The rows below come in pairs that one turn or mirror swaps. Which row does each named row swap with?
The rows were stretched afterwards, more along some directions than others.
q232: [ -7.5   4.6 -18.8 -27.1  -5.1  11.2  14.3  18.4  -7.5  25.3   9.4  18.1
   3.1  16.5  -1.9  23.8   7.2]
q715: [  5.3  -1.9 -11.0 -12.4 -20.4  -7.2  13.8  10.7  -5.0  31.9   8.2  19.3
  -7.6   9.0 -15.6  19.2   7.8]
q812: [  0.5   0.6 -13.3 -13.8  12.3  12.8   0.1  11.4  10.1  11.6   4.3   1.1
  27.6  14.2 -18.6  34.8   1.3]
q479: [ 28.2  13.5 -10.8   2.3 -10.5  -6.9  -2.1   8.5   0.9   2.6   8.6  34.6
  14.4   8.7  -1.3   5.1  -3.9]
q82: [-22.9   5.5  -8.4  -9.2  15.4  18.2  -5.5  15.7   1.9   7.7  11.5 -11.1
   2.8  12.2  13.0   6.7   5.2]
q964: [ -7.3 -15.2  15.6  10.3  -6.3   4.1  -9.5  -1.9   9.6 -17.3 -19.7  -9.7
  10.4 -18.4   9.2  -6.2  -7.7]
q739: [ -7.6   2.1  -2.6  14.6 -12.2  18.2  -1.4   6.9   2.4  26.9   0.1   4.1
  -2.9  10.1  -0.3   8.3  10.7]
q740: [ 20.6  -4.4 -17.6 -35.1   1.8  12.3   5.2   6.6  -8.0  14.7  -1.8   3.9
  22.6 -27.2 -18.7   8.2 -12.5]
q532: [ 11.3  -4.3 -21.2 -29.9  12.5  -6.7  17.3   8.4 -14.1  16.0   6.5  16.7
  24.4  -0.8   3.8  22.1 -19.1]
q614: [ -5.9 -28.3 -18.3  -7.4  14.1  -7.8   1.1  21.1  -2.6  -2.9   9.5   5.7
  18.6   8.1  17.6  17.9 -19.9]
q937: [-15.1 -16.0  17.9   7.8  -6.3  14.8 -16.6   3.5  12.7 -13.9 -13.2 -20.1
   9.0 -14.2   4.8   0.1  -1.3]
q79: [-22.6  -1.6  -9.5 -12.9  14.1  20.9  -2.5  16.2   2.7  17.4  11.2 -12.9
   1.8   9.3  10.6   8.0   5.5]
q981: [ 32.7  12.7 -16.7  -7.2  -2.1  -0.3   8.5  10.2  10.3  10.2  -3.2  33.0
  18.9  16.4   6.9  16.0  -3.0]
q942: [ 10.7  30.0  -0.6  20.3  11.7  -4.2  -5.7  -8.8  11.6 -33.0 -26.4  -8.7
 -17.6  16.5  21.2 -15.1   5.3]
q263: [ -3.3  -2.9   5.6  16.6  -9.9 -14.3  12.7 -17.8   1.9  10.6  16.3  -7.5
   0.4  19.4 -10.1   3.7   3.7]
q40: [ 14.6   2.3  -1.4  -1.4 -39.2  10.5   0.1 -19.7  -3.3  -4.8   2.6 -24.5
  -0.1  -2.8 -33.6  -0.9 -21.9]
q529: [ -1.9  24.5  18.6   5.0  -4.3   1.9   2.9  -8.5  12.7 -19.8 -26.4   2.8
 -11.3   2.1  13.4  -6.1  22.9]
q635: [-13.4   0.3   5.7   2.0   2.4  -0.5   6.4  -8.7   5.9  14.4 -13.4 -17.9
 -24.5   4.1 -12.9  20.0   1.0]
q531: [-11.1   4.1  12.0  22.1 -14.9  -6.7 -24.1  -4.8  -0.7 -29.8  20.4 -18.7
  -3.9  -2.0 -14.2 -10.3  -7.9]
q843: [  0.6  25.9  15.4  -0.6  -0.3   2.5   1.1  -0.7  10.6 -11.2 -26.1  12.8
 -10.2  -0.6  15.7  -6.3  25.0]
q278: [-18.8  16.6   9.7   6.5  15.5  16.8  -1.7   0.4  -3.6   2.9  -6.8 -11.5
  -9.3 -10.2  18.9 -20.5  16.7]
q817: [ -9.1 -13.4  -7.8   9.2  29.7  -9.0 -10.9  31.9   3.3  -8.2  -8.2  14.1
  15.7   7.0  26.5  22.4  -7.5]
q673: [ -3.3 -21.5  -3.3   8.4  18.4 -30.1   0.3   9.8  -5.3 -19.3  -7.0  15.4
   5.2   0.9  22.5   9.4 -22.5]
q506: [-16.8   3.0  17.1  18.4  -8.3   5.1 -25.0  -9.2   7.9 -29.1   0.4 -38.4
  -4.9  -4.2 -10.9  -5.6  -4.2]
q35: [-11.3  -9.5 -18.6 -16.9   4.4  13.0   1.7  13.6   1.0  17.9  17.8 -15.1
   5.7  10.3   0.4   3.6  -3.6]
q450: [-13.6 -15.1  17.9   7.6 -10.6  14.5 -13.3  -2.9  16.2 -20.2 -13.9 -26.7
   6.3 -10.6  -0.2   0.7  -1.5]
q897: [ 13.0  -9.6 -23.5 -29.3   5.2  -7.8  14.4   2.0 -14.4  16.3  10.1   9.1
  22.0  -0.9  -3.9  22.7 -21.8]
q255: [  6.2   1.2 -26.2 -32.1  17.1   2.5  16.1  10.7 -16.9  19.3   0.2  12.1
  27.4   3.1   2.3  24.0 -17.9]
q41: [ -9.5  10.4   7.5  14.7 -20.9  26.1   1.7  -1.1   3.6  24.7   3.8  -2.1
   1.5  15.6   2.4   4.3   7.8]
q89: [ -8.1   3.7   1.3  11.8 -18.0  23.4  -2.2   3.9   3.1  28.0   3.4   2.7
   0.7  14.2  -1.7   6.6  11.9]
q982: [  4.6  -5.4 -11.7   3.9   3.3 -20.3  11.0   7.0  -9.5   2.1  -9.5  24.2
   0.0   7.4   1.5   7.4   6.0]
q490: [ 29.3  10.0 -16.3  -2.5  -4.5  -9.7   6.0  14.6   1.5   8.4   3.1  39.3
  17.2   6.2   3.1  12.3  -4.7]
q577: [-18.3   1.1  -7.1 -13.7  -4.1  11.4  -2.4  21.4   5.8  12.2   3.3   6.3
 -14.1  10.6  -7.8  14.2  10.5]
q430: [ -9.0  27.3  15.0   0.3  -6.9  18.1  -4.4   4.0  17.4  -6.4 -26.3   6.0
 -12.6  -1.5  11.2 -11.7  30.2]
q511: [ -1.7  10.4  11.8  19.8  31.2 -33.4  -5.7   6.2  11.2 -38.0 -10.9   4.6
  -6.6   3.0  26.8   2.2 -14.7]
q331: [ -8.3 -24.8 -13.7  -8.0 -13.5   8.5 -10.4  26.0   3.1   5.0  14.1   0.3
  13.2   0.2 -24.7  13.6  -2.2]
q398: [-23.9  11.8  -1.0  -9.2  24.1  16.5   3.5   6.9  -6.4  16.1   2.4 -13.3
  -7.5  -4.4  15.6  -6.7   6.9]
q360: [  9.5   8.2  -9.3 -27.4  -4.4  23.3  -3.6  14.1   9.1  13.8  -8.5   6.0
   8.6 -20.1 -17.8   1.7   4.8]
q137: [-14.4   9.3  16.7  22.0  15.7  -2.3  -0.5  -6.6  -2.3  -7.2 -20.6  -2.1
  -8.7 -15.1  28.4 -23.9   4.7]
q285: [ -1.5   3.1  -1.7  13.8 -14.4  17.9  -6.6   0.5   0.0  21.9   1.4   4.1
  -0.9   9.9  -5.2   5.5   7.7]
q390: [ 30.2   9.2 -14.7  -5.2  -2.6  -4.2   4.4  14.6   4.3   9.7   0.3  38.1
  22.3  11.4   5.3  14.7  -3.7]
q562: [ 17.2  14.6   0.9   4.1   2.6 -21.0  -2.5 -21.2   2.9 -21.7 -19.2  -8.6
 -11.8   1.2  -7.2   1.5   0.3]
q746: [ 15.4  -7.3 -23.0 -38.7  22.4   0.4  10.7  10.3 -11.8  15.9   2.5   5.6
  23.3 -18.9  -4.3  15.6 -23.2]
q268: [ 16.2   4.6 -11.8   3.8   6.9 -17.3  -4.5 -13.9  -1.8 -10.0 -15.2   1.0
  -9.9   2.0 -12.1  11.8   0.7]

q982 swaps with q331
q635 swaps with q511
q812 swaps with q263
q268 swaps with q531
q942 swaps with q40

